One vector is turned by the same rotation once a step. Each row is the vector after some number of steps, and that number follows the row.
The counts run from 0 to 255.
[-22  30  52  10  60  29  17   1  28  -1  -5  29 -56 -31   8  -9  19   9
  21  23   7  46  -9  14   1 -17  14 -36 -41   5   0  24  -4]
139
[ 10  -2  -9  72  -3 -13  35  55   8   8  11   4 -32   2  26  11  30   2
  24   5  24 -36   6  29  28  33 -11 -18 -19  36  23  -3  14]
78
[-36 -23  -2  44   9 -18   5  49  -4  44  -5  18 -18 -28  19  26  28  39
  28 -24  21 -26   1  43  10 -17  19 -26   9  25  -6 -19 -31]
84
[-26  26  14  36  11 -51  23  26  26  26  34   3 -11 -13  -3  -7   1  -3
  22   2  21 -62   0  37  27  11 -35 -27 -12  33  19   1  19]
74
[-32  27  20  22  15   2 -25  35  18  56 -12  13  -3 -31 -10  45  21  37
  40  29  20  -1 -29  12  12  -6   6 -24 -41  43   9 -16  -5]
229
[-28  17  11  26  10  15  20  27 -17   6 -14  46 -32  27  44  -8  46 -10
  -4   5  46  -6   5 -10 -25 -48 -31   4 -51  22 -16  11 -11]
98
[ 19 -21  12  20  40  11  19  64  26   3 -18  18 -45   6 -17  16  29  43
  24  17 -14 -26 -11 -16 -48  16  13 -12  -1   0  30   1 -16]
38
[  2  18   9 -16  32 -17   0  50  12 -15 -15 -33 -46 -15  -3   1  37  18
  -3 -36  36 -27   0  27 -12  32 -10 -62 -14  13 -37 -11  -3]
124
[ 10   0   2  18  38  20  -2  44 -35   5 -29  47   4  20  -4  10  48  16
  -8   4  39 -27   4 -20 -47 -12  19 -22 -20  38 -35  15   0]
244
[ 28  30  27   6  23   1  31  51 -13 -19  -7 -12 -35  -4  -2 -15  29  47
  23 -19  35  -5  22  15 -22  18  18 -56 -25   8 -26 -19   0]
127
[-20  21  19 -28  21  -4  15  27  -9  17 -33  36 -14  10   4  11  66  17
  -6 -16  13 -24  -5  10 -26 -25  -6 -21  -6  71 -26  -7 -18]
240
[  4  32  36   6  22  18   5  54 -25  25   9  41   9   5  22  -8  -3  31
   7 -35  50 -10  -9  55 -23  -4  -4   2  46  26  15   5  -7]
199
[-45   0  10  25  19  12  37  25   3  14 -30  35 -35  12  35   7  39 -11
 -18  -4  34 -30   1   4 -22 -49 -29  -1 -47  18 -25   8  -6]
96
[-19  56  19  -7  27 -22 -24  40   3  36  -8 -24 -29 -22 -10  31 -15  17
  15  -1  31 -28 -16  -8 -56 -21 -34   5  -2  15 -24   2  12]
113
[ -1  -4 -29   6  38  27  20  47 -23 -12  -7   3 -36  16  21  22  32  -1
  -3   3  49  13  28  23 -19   9   4 -33  -6  52 -13  45  33]
9
[-52  27  12  14  21 -26   9  17   1  20   7   1 -13 -26  13 -12 -12 -34
  18  -6  66 -28  19  48   6 -14 -35 -35 -30   9 -30  22  -2]
212
[  7   3   4  58  -6   1  20  63   3  17  17   6 -39  -6  46  26  33  -1
  40 -11   6 -12  -5  41  26  27   0 -19  -5  50  24 -12  -6]
80
[ -6  60   1  16  33  -9 -17  39   3  12   0 -38 -15  -9 -18  16  20  16
  13  13  66 -39 -10 -15 -35   4 -23   0 -35   4 -17  13  32]
116
[-12  15  -7 -23  22  30  -1  51 -36  10   6  12 -31  -1  19  21   9  -1
  27  -9  25  33  20  35 -27 -12  11 -58  13  48 -15  28  10]
12
[-27  -7  12  54   8  41  27  44 -12  44   1  27   9  -3  11  16  26  45
  15   6  36 -21 -13  22   3 -29  29 -22 -34  -6  12 -23  -3]
88
[-15  14   3   4  29  40  28  44 -14  15  14  -5  -1   3 -20  21 -20   2
  37  43  11 -27  18  -1 -44 -14  14 -60 -45   1 -18  19  35]
19
[  3 -29 -10  40  20  -9  -9  59  11 -12  20  23   5  10   5 -13  17   5
  50   6   1 -69   1   1 -19   6   4 -52 -20  -6 -26  19 -28]
174
[ -3  39  17 -16  22  -1 -28  47  18 -11  -3 -34 -38 -13   7   7  36  -5
  -3 -30  27 -20 -25  29  -2  37 -21 -53  -8  33 -26   4   5]
122
[ 11  29  47  13  61  12  11  24   6   8 -12  15   4 -41   0  12  -4  33
  23   3  -9 -23 -13  20  -7  17  34 -50 -10  26 -59  -3  -6]
132
[ -4   6  25  26  -5 -21   2  59   1  20  -9  27 -30 -15  22  30 -28  -6
  16   9 -10 -19  14  32  15  19 -30 -56 -20  57 -15 -10   6]
220
[-19 -13 -24  14  58 -11   5  38 -19  33  22   4 -33  -5 -15  23  18  19
  32  15  24  -1  26   2 -49 -26  22 -14  27  18  14  52  14]
155
[ -4  10  -8 -13  22  36   3  53 -37  -1   2   9 -37   9  26  19  15  -6
  20  -2  33  33  25  30 -26  -5  12 -50   7  48 -14  33  17]
11
[-27  -3  -7  -6  29 -27   9  32  35 -12   1  -6 -51  -1  -9  -5  29 -10
  50  27  13 -29  19 -18 -27  -3 -21 -49 -53   6 -17  26 -16]
27
[ 36  44  45   5  28  15  21  47 -16  -7  -1   4 -10 -16   4  -7  20  48
  34  -7  11  -4  10  18 -15  22  32 -55 -21  24 -30 -24  -6]
129
[-24  -1  -7  -6  31  13  16  43 -27  24   8  -4   6  -9 -23  21 -22  16
  28  21  27 -30  30  10 -50 -24  17 -61 -23   6 -28  23  22]
17
[ 21  20  13  -1  25 -12  24  55 -12 -21 -14 -24 -44  -8  -4 -16  33  42
  12 -27  44 -17  19  16 -20  25  14 -58 -21   5 -30 -17   0]
126
[-33  12  31  39   5  61  21  40  -2  44   1  36   9  -1  21  23  20  19
   4   7  15 -23 -40  23   5 -37  13 -23 -33  11   8 -21   6]
90
[  3  26  31  27 -15  -3   5  60 -10   5   7  31 -16   2  24  13 -21 -15
  11  15  16 -14  15  31  24  23 -33 -65 -33  44  -1  -9  21]
218
[  4  62  15  -3  20  24 -33  45  13  -9   7 -37 -26  -5   9   8  34 -11
  14  -9  36 -14 -37  14   0  32 -20 -40 -26  33 -10   5  22]
120
[-51  -2   5  22  32   4  -6  31  34  42 -36  -1 -14 -11 -25  37  39  28
 -13  16  27 -27 -32   9  13   1  -4 -30 -45  29   3  -7   8]
232
[-47  -9   2  23  28  10   8  34  28  30 -37   2 -25  -5 -21  35  50  27
 -21  15  38 -29 -24   6   5   2  -6 -28 -48  23  10  -6  13]
233
[ 18   4  13  17  36  52 -20  47 -41   5 -24  45  -4  16   7  16  33  -1
  -3  11  26  -1  -9 -15 -51 -11  24 -28 -18  26 -25  19  -2]
246
[ -7  14  46 -12  42  39  10  22  12 -13   7  35 -26  14  13 -26  32 -36
 -12 -31  19 -24 -29  51 -29   0 -13 -26  23  16  18  29 -13]
52
[ 10   1  -1  65  -6  -2  29  57   0  12  18   6 -34   2  37  15  32   4
  31   0  16 -20   4  28  31  27  -1 -20 -13  44  26  -9   3]
79
